Turns in one plane each, and the order they were made in; the first pair answered
Firu:
[  0  -4   8   2   1   4 -16   3   8   0  -4 -11  10   8  -8  13  -4  -2
  -5  -8   0   5   0   4  14   3 -11   6 -10  -9  -7   7   6] |-> [  1   4   3  -9   7   3 -14   8   0 -11 -11 -12   3   7 -10  14   0  -3
  13  -4   2   2  -6  -2  12  -1   0   2  -2 -13  -1  -4   8]
[  5  -4 -16 -10  -7   0  -2   4  -6  -9  -2   8 -15 -10  -7  -2   2   1
  21   6   7  -4  -4  -8  -3   7  18  -4  18  -3   5 -13   6] |-> [ 17  -3 -10  -2 -16   2   6   1  11  16  10  15   0  -5  -9  -8   0  -2
 -18   3   4   6  -3   1  -2   8   2   3  13  13 -12   8  -2]
[-3 -4  2 -8  4 -3  3 -7 -2  7  2  6  1 -6 -5 -3  7  8 -2  5 -1  4  0  0
  0  4 -4 -6  1 -6  5  0  6] |-> [-2 -4  2 -7  3 -4  3 -6 -2  8  2  7  0 -6 -5 -3  7  8 -3  5 -1  4  0  0
  1  3 -4 -6  1 -6  4  0  7]
lezuk:
[ 12  10  -2 -10   8   5   7   0   9  12  -6  14   6  -1  -6 -14   4   4
  -1   7  19  23 -17  -4   9   6  12  -3  18  -1  -1  -5  -5] |-> [ 17  10  -4  -4  12   4   2   9  10  21  -2  18   3  -7  -9   4 -10   0
  -1   1  19  12 -11  -3  12  -1   5   6   7  -4 -16  -3  -8]
[ -1  -2   7   6  -3   4 -10  -2   4   1   0  -4   7  -1  -3   5  -2  -2
  -5  -4  -3   0   2   5   4   0 -10   4 -12  -2 -10   5   2] |-> [ -4   0   3  -2  -4   3   1 -10  -4  -6  -2  -2   5   2   2 -13  11   4
  -1   6  -1   6  -2   3  -2   3   1  -6   3   2   9  -1   3]
[ -4  -4  -2   6 -10  -1  -3  -6  -2  12   9   1 -12   5   4  -7  -2  -8
  -8  -6  -6  -7   9   4  -6   2   1  13 -13   5   1  12   4] |-> [ -6  -5   0   2 -11  -1  -1 -10  -3   7   8  -2 -10   8   6 -14   4  -6
  -8  -4  -5  -2   7   5  -6   5   4   9  -8   5   6  14   6]
kilap:
[  2   1   2 -14  -8  -9  -8   1   8 -13  -1  -8 -11   7  -5  -8  18  -1
  -2   3   0   6 -12  -3   5   7   6  -2   9   7   5  -2   3] |-> [  6  -1  -6 -15   0 -10 -14  13   3  -5  -2   0 -14  -5 -14  10   6  -1
  10  -2   6  -4  -6  -8  10   0   5   4   4  -3  -1  -9   3]
[  0 -12   2   4   4  -6  -2  -9  -1  -4   5  -2 -11  -7   9  12  -9  -5
   3  -6  -5 -13   4  -4  -1  -4 -17   0 -11  -3  -4  10  -8] |-> [ -3 -16   0   6   0  -5   6 -16  -2   4   8   4  -9 -10  10   1  -5   0
  -4  -3   0  -9   7  -3  -6  -1 -16  -2  -6   1   5   9  -9]
[  3   1  -2  -2  -1  -2   4  -6   3  -6   0   3   1   6  -1  -6   9   4
   5   2   1   3   1   0  -5   4   6 -10   2  -1   7  -4   1] |-> [  5   4   1  -3   2  -2  -2   0   4 -10  -2   0  -1   7  -3   6   3  -1
  12  -2  -2  -2  -1  -2  -1   1   3  -8  -2  -5  -1  -4   2]
fomef:
[  7  11  -3  -9   1  -6  -5   8   0 -16  -8   3  -6  12   6   6   1  -8
  19   6  -7  -6 -10  -2   0  -6  17   3   7  -5   0  -3   8] |-> [  2   6   0  -9  -3  -4  -4  -1   0 -19 -10  -1   0  13   7  -3   9  -5
  15   8  -6   2 -10  -1   1   1  17  -2  10  -5  10  -2  11]
[ -6  -2  -3   1   4   3  -7 -13  -9   3  -5  -3   9   0   4  -3  -5   1
   0   2   3   7   4   6   3   7  -6   3 -12  -7   3  -1  10] |-> [ -5  -2  -8   4   2   2   0 -12  -9   7   0   4   4  -5   6  -4  -8   3
   0   3   3   2   8   7  -3   4  -3   5 -12  -3   5  -1   6]
[11  3 -6  0 -2  0 13  2 14 13  9 15 -5 -3 12 -6  2  6 -6  7  5  5  2  9
 -8  2 -2  8  1 12 -5  1  2] |-> [ 16   8  -3  -6   3   0   4  12  16  10   7  11  -2   0   7   7  -2  -1
   0   3   3   4  -4   8   1  -2  -5  12  -5   6 -17   2   3]
[  3  -5  -3   8  -1   4  -1   3   0  15   2   9   6 -10  -5   5  -4   3
  -8   1   3   1   8   2   6  -4 -10   5  -6  -1  -4   4  -2] |-> [  4  -6   1   5   1   5  -7   5   2  11  -1   5   9  -7  -8   8  -2   2
  -6  -1   2   5   5   2  11  -3 -12   3  -6  -4  -8   4   1]
Now pairs of rows:
(two turns a pair)
[  0   9   4  -5   1  -4  -6   3   4 -13  -4  -7   0  10   4   3   3  -4
   6  -1  -9   1  -6  -2   0   2  -1   1   1   0 -10   2  -2] |-> [  1   0  -2  -6   8   0  -8   8  -3   1  -7   4   6  -5  -6   7   0   2
   9  -3   4   2   0  -5  10   3   1   0   2 -13  -4  -4   1] -> kilap fomef
[  7   2   3  -9  -1   5   2  -1   2  -6   2  -4   5   7   2   0   8  -7
   0  -3  -5   6 -11  -5   6  -2   4  -6   9   1  -5   4  -5] |-> [  9   3   0  -7   3   3  -3   5   0  -4   3  -2   0   2   0  10  -1  -8
   7  -5  -4  -1  -6  -7   8  -7   4   0   3  -4 -10   0  -6] -> fomef kilap
[ -1   3   3   7  -8   0  -1  -3   3  -5   5  -4  -6   7   7   2  -8  -5
  -2  -2 -11  -7   2   6  -7  -2  -4   4  -7  10 -11   5  -3] |-> [  2   2  -7   0   2   0   3   4  -5   0   1   7 -12  -6   1   7 -12  -2
  12   0  -1 -12   4  -1  -5 -10   5   4  -2   1  -4  -7  -3] -> kilap Firu
[ 4  7 -3 -8  4 -1  6 -4  0  4  1  6  4 -1 -6 -8  6  2 -7  5  6 13 -5 -2
  5  0  3 -2 11  1  5  2  3] |-> [10 11 -5 -9  7 -1  5  3  1  7  2 10  0 -4 -7  1 -3 -3 -3  3  5  6 -6 -4
  5 -6  2  3  8  2 -5  3  1] -> fomef fomef
[  2   5   2   3   2  -4   9   3   3  -2   8   0  -9  10   7  -2  -6  -9
   3   4 -10  -4  -6   0 -12  -1   3   3  -2  11  -7  12  -4] |-> [  2   7   4  -4   3  -4   7   3   3  -9   3  -4  -6  12   6  -6   1  -9
   8   6 -10   1 -11  -1  -8   3   7  -2   3   8  -3   8  -1] -> fomef lezuk
[  7  -2   1   7   5  -5  -1   0   1   8   0   5  14   0   0   6  -5  -1
 -11  -4   4   4   6   2  -3   1 -11   4  -6   0  -9  -1  -1] |-> [  6   0   3   6   4  -4  -3   0   1   3   0   0  15   5   1   5  -4  -4
 -10  -5   0   6   3   4  -3   3 -11   5  -6   1 -10   1  -1] -> kilap kilap
[-4 -1  5  6 -2 -1 -8 -2  1 -9 -3 -9  1  1  2  5 -2 -2  1 -3 -4 -2  1  3
  1  4 -3  1 -8 -4  4  1  2] |-> [-6 -4  3  7 -3  0 -1 -8  0 -3 -2 -4  2 -1  3 -4  1  3 -4  1  0  2  2  4
 -3  7 -1 -1 -4  1 12  1  0] -> kilap kilap
[ -1  -7   2  14   0  -3 -10   0   0  -1   0 -18  -1  -5  12   5 -19  -8
  11  -6   5 -13  -1   2  -3   0  -4  -1  -6  -7  -8   1  -4] |-> [ -5 -16  -2  14   0   1  -6  -6  -3   9  -1 -11   4 -14   8  -3 -15   2
   8  -5  14  -8   4   1  -1   5  -2  -5  -1 -13   4  -2   0] -> fomef kilap
[ 18  -2  -6 -12   2   7   2  10  -4   8   4  -2   6  -3 -10   6  -3  -6
   5  -5   1  -7  -4 -12   1   5   2   5   8  -9   2   2   4] |-> [ 10 -10   1  -5  -1   9  -6   3   0   5   4 -11  11   0  -8   8  -2  -4
   0  -7  -3  -2  -1  -8   5  12  -8   4  -1 -13   1   8   7] -> lezuk Firu
